rotation ticks, each row followed by its count of ticks
The counts run from 0 to 848.
[148 157 144 119 126 151 125 119  89 111 123 119 109 163 127 141 105 126
  96 149 110 103 118 160 113 155 161  79 110 144 128 197 149 133 154 108
  96 135  90 142 147  89 136 145  84 175 104 124  86 110 124  95 178 157
  99 147] : 513
[153  93  97 107 165 125 147 127 101 125 183 103 123 152  99 135 114  93
 153 122 109  84 157 132 143 136 123 102 124 152 131 153 152 116 124 109
  95 129 144 117 183 139 151 132 119 175 139 157  83 145 102 149 197 137
 129 154] : 244
[128 111 111 120 150 163  72 143 105 107 135  82  96 148 180 105 177 138
  87 161  85 120  93 110 114  95 155 101 132 142 125 160 143 153 174  97
 105 112  87 136 147 124  89 128 172 104 126 120 125 132 109 133 140 151
  86 140] : 438
[176 123 112  69 121 142 121 121 120 144 124 121 100 111 130 107  96 134
  72 124 109 116 150 125 128 147  96  96 146 122 104 155 147 151 148 145
 144  79 105 153 121  74 128 166 121  84 109  77 100 171 122  85 168 144
 136 143] : 668
[158 101 120  75 161 165 153  73 131 145 171 143 120 171 135 150 114 153
 113  98 166 123 109 134 112 133 164 110  81  77 105 115 149 136 113 152
 132 134 129 113 179 125 128 129 153 144 136 133 136 102  59 140 181 129
 140 118] : 10
[165 106 125  70 151 122 139  86 121  61 148 114 113 141 156 151  89 111
  86 124  80 134 122 122 169 134 181 106 147 125 117 127 109 155 186 108
 118  92 121 144 133  98 112 154 171  83 143 133 133 155 102 117 131 120
 126 110] : 696
[163 130 114 100 163 123 150 108 127  57 171 113 141 140 157 118  81 132
  71 164 103 113  92 140 118 160 166 109 125 153 156 132 192 123 164 116
 114 105 126 149 131 134 129 143  94 118 128 131 127 123 125 134 191 138
 106 131] : 538
[114 124 162  99 137 161 116  96 153 134 160 122 125 182 152 134 156 128
  84 167 120 125  90 154 116 128 155  88 114 133 117 173 178 179 130 142
 111 109  87 112 139 144 149 139 155 138 126 125 121 124 120 127 180 176
 108 118] : 174
[162  85  86  98 140 120 105 153 147 151 114 126  84 140 133 134 117  65
 151  88 103  98 167  87 117 106 128 112 121 122  77 152 129 139 104 131
 146 111 101  98 132 130 109 126 151 130 139 105  85 141  95 122 180 134
 151 186] : 346
[116 108 123 113 189 131  88 137  87  83 184  63 131 127 136 145 142 127
 108 174 118 140 132 104 143  92 157 111 118 126 135 137 138 102 154  90
  81 108 138 164 174 142 147 119 135 117 152 138 143 128  99 173 149 122
 105 159] : 703
[111 106 109 113 123 110 164 115 145 113 185 114 134 171 139 181 133 119
 127 170 156 116 113 132  93  96 137 104 132  82 129 133 154 193 134 125
 106 109 111 108 206 127 154 128 146 175 155 142 121 153  98 157 170 134
  98 128] : 162
[184 114  89  91 124  96 107 177  85 141 157 122 121 107 106 140  69 125
 138 161 131  86 144 111  85 105 117 130 133  98 129 147 156 117 150 110
 110 121 140 111 161 114 124 129 104 110 143  96 104 131 117 100 195 111
  82 165] : 528
[124 116 129 136 174 100  94  93  94 124 188 113 133 154 137 148 171 130
  73 141 158 122 153 109 171 102 154 127 159 111 144 140 170 164 115 130
 108 117 104 147 202 133 137 118 117 155 128 146 113 135  93 107 153 132
 102 150] : 0
[146 100 140 163 124 135 128 150 101 160 130  68  97 136  92 152 115  92
 150 136 117  89 168 164  94 108 144  97 127 109 123 165 160 135 111 102
  85 125 111 114 177 100 120  98 123 168 129 128 119 115 114 155 174 166
 114 184] : 500
[161 101  89 124 137 154 120 157 131 142 125 128 122 117 144 117 111 111
 133 125 120  95 136 141  58  98 122 134  97  93 101 162 143 152 114 172
 150 100  91 110 151  91 102 115 187 101 131  88 124 142  90 135 172 167
 132 154] : 36
[174 105  52 140 112 163 112 125 131 144 129 143 117 125 125 158 113 156
 131 109 156  71 133 116  74 108 149  92 121  65 124 142 144 139 139 126
 117 105  88 108 141 104  71 110 148 132 134 126 150 137  90 120 162 142
 152 177] : 759
[106  88 148  99 169 157 117  87 132  91 166 126 129 179 158 159 139 103
 135 144 135 133 106 129  88  87 165 101  96  93 116 126 157 127 129 117
 121  92 133 136 148 140 170 130 167 139 146 107 124 144  92 185 162 157
 139 167] : 319
[152  86 117  54 157 107 119  90 129 116 179 136 103 138 137 152 104 109
 129 115 158 131 176  87 153  93 119 131 137  74 102 107 114 143 132 117
 125 108 120 138 175  96 152 135 172  89 181 108  98 155  71 130 147 124
 131 124] : 709
[148 118 138 108 134 112 143 113 110 151 148  75  79 159 136 132 125 123
 102 134 124 120 142 121 120  93 100 112 147 102 148 127 142 133 137 138
 126 144 106  97 221  90 136 161 121 178 129 159  90 157  66 153 153 153
  88 143] : 265
[140 132 115 110 146 152 148  77 141 114 127  82 111 158 150 188 135 107
  96  79 121 137 147 127 131 140 180  73 108  97 114 147 125 126 105 143
 138 115  93 153 123 103  92 134 100 180 119 129 110 131  96 128 155 151
 158 191] : 493
[193  87  86  90 144 162 138 137 109 148 143 112  98 116  92 143 103 116
 110 114 138 116 194 111 155 110 128 105 118 111  86 138 122 103 123 129
  77 145 114 130 165  81 108 120 132 114 145 145 131 113  95 145 155 119
 164 171] : 110
[155 103 104 130 159 135  82  86 122 129 129 169 129 163 139 145 151 117
 149  99 107  64 110 138 127 141 201 111 130 122 116 181 155 158 123 125
 115 131 104 120 112 115  89 111 165 124 130 126 103 133  93  67 173 140
 106 133] : 615
[172 107  95 106 152 135 141 127 107 118 156 154 114 137 130 131  90 133
  75  99 133 123 166 135 169 170 122 114 144 143 132 136 127 165 149 123
 118 131 113 169 181  67 113 130 134 124 100  98  93 119 109 108 180 127
 154 104] : 122
[141 106  86 146 157 111 131 131 113  97 177 173 115 144 167 194  91 110
 123  69 168  81 133 108  96 158 170 115 100 113 130 141 108 154 138 110
 145 114 118 128 156 134 150 117 137 116 121 103  94 106 115 140 177 134
 150 149] : 609
[156 140 152  96 164 122 164 106 135 101 161  72  96 141 133 127 112 123
  82 109  98 122 149 155 162 177 165  92 150 151 122 156 136 138 138 136
 125 125  95 124 186 110 121 154 112 130 123 164 106 115  74 119 151 164
 101 111] : 253
[146  96 137  77 149  91 133  67 111  80 163  79 102 154 122 164 104 127
 136 105 160 128 168 131 132 138 158 104 161  82 131 108 126 107 115  97
 127  95 128 153 155 118 131 121  92 143 156 110 118 139  65 139 149 156
 133 164] : 237
[149 113  88 136 153 141  71 145 108 171 125 107 112 139 146 121 166 140
 108 117 119  94 129 102 120 140 149 100 119 135 124 169 137 174 111 137
 150 109  70 122 168  90  95 112 161 116  97  97 119 121  87  91 157 143
 110 131] : 747
[142 123 114 119 133 162 119 149 142 150 131 110 132 138  95 174 147 125
 122 159 149 111 151 153 110  77 149 109 145  73  92 176 153 170 132 147
  91 148  66 124 156  92 105 120 172 145 130 132 128 125 105  85 149 142
 115 163] : 28
[125 116 118 177 158 100 116 127 110  97 180 179 108 149 159 178 118 101
 117  90 155  67 146 129  92 125 152 118 105 108 135 158 124 160 142 103
 113 122 124 128 175 130 155 119 127 133 119 129  84 128 127 166 171 139
 134 159] : 608
[163 111 138 105 129 135 146 130 131  99 146 156 134 147 133 153  78 142
  79 145 141  96 110 138  92  88 160 104 119  85 119 119 141 162 164 139
 105 101 110 105 188  96 141 126 168 110 158 118 154 124  83 151 125 135
 120 111] : 295
[131 106 137  94 160 130 131  86  90 155 198 100  93 153 112 138 119 129
 146 131 131  98 143 141 142 159 133 104 107 141 128 180 146 104 126 113
 124 155 145 116 161 152 141 155 104 123 127 153  64 115  98 119 192 144
  84 132] : 248
[171 104  77  58 146 156 124 128  92 167 166  91 141 114 120 132 112 142
 107 162 104 124 126 137 157 133 129  98 115 144 102 164 131 146 129 147
 112 131 123 148 154  84 117 159 169  99 127 119  98 152 117  86 187 109
 101 102] : 408
[145 118 146  72 167 116 140  82 101 139 187  75  88 152 130 150  93 133
 134 106 129 112 131 140 141 184 164 104 114 129 125 155 121 101 148 122
 128 131 138 128 173 140 143 167 107 118 117 139  83  97  86 125 175 136
  87 115] : 249
[149 106  85 129 160 137 127 111 113  99 132 141 119 164 159 180 118 107
 123  74 107  83 105 124 112 169 209  99  80 136 139 157 107 144 151 110
 155 116 121 105 141 130 121 125 159 147 127 123 110 120  92 133 172 126
 132 122] : 613
[149 116  88 103 153 165 101 135 136 114 186 148 111 126 163 117 125 144
  88 139 140 107 132 127 112 121 136 124 134 123  95 178 148 159 174 120
 104 145  84 152 110 111 100 159 169  65 105 109  96 112 163 109 194 116
 131 126] : 433
[158 111 148 105 165  99  91 101  89 114 169 107 103 126 142 123 113 118
 101 141  74  98 122 136 158 112 178 110 153 141 126 154 142 155 186 107
 113 123 145 150 119 131 108 171 152  68 129 142 101 161 121 121 156 110
  71 124] : 694
[116 132 146 131 148 113 100 126 128  70 151 125  93 164 172 157 135 115
  63 160 154 143 122  89 112  80 138 125 145  92 121 132 145 167 165 108
 108 108  77 141 179 120 164 138 128 128 146 106 131 133 109 151 132 148
 113 159] : 443
[148  84 109  73 119 149 104 112 137 159 131  76 101 157 134 158 141 124
 103 149 118 148 151  95 153  62 142 107 150  90  87 104 117 178 142 117
 103 147 105 138 145  98  81 135 178  97 132 130 136 130  86 120 147  97
 104 144] : 573
[166 125 143  88 167 120 127 136 138 150 143  78  98 120 111 153  98  90
 109 111 128 129 215  85 171 113 146 126 174  99  99 135 129 126 138 137
 122 134 101 160 157 107 120 140 116  94 105 115 137 124  94 119 130 106
 141 188] : 106
[139 148 132 139 156 117 153 147 130 103 154 107 111 144 160 149 102 151
  53 153 108 136 126 123 120 148 153 107 166 121 177 139 159 192 173 130
 139  99  87 148 198  93 137 141 127 127  84 125 127 129 114 142 146 128
  97 127] : 282
[113 116 112 121 163 119 105 111 136 105 140  86 122 193 153 199 150  83
 113 136 102 119 106  75 140 106 203  95 128 115 136 122 137 157 133 107
 139  97 120 111 146 160 155 120 155 161 132 136 145 129  75 136 126 113
 122 161] : 468
[150 103 108 124 144 153 133 140 149 134 173 142 124 133 138 130 124 140
  87  86 182  99 150 132 111 172 148 117 111 123  98 169 128 153 123 127
 142 117  62 122 170 112 123 106 149  88  93 106 119  74 112 124 161 160
 155 118] : 742
[116 144 129 156 150  95 140 125 126  63 155  86 144 150 150 187 139 132
 111 121 135  97 129 142 125 164 220  98 140 126 148 164 132 147 138  93
 128  80  85 139 156 143 134  93 129 136 131 115 134  99 103 125 147 160
 116 147] : 621
[137 147 115 112 137 134 123 107 135  84 106  91 133 164 115 185 106 117
  95 160  93 112  86 150 121 125 213  77 127 107 143 157 149 142 147 142
 111  81 111 129 133 120 140 132 121 170 156 120 157 156  80  97 142 145
 113 152] : 778
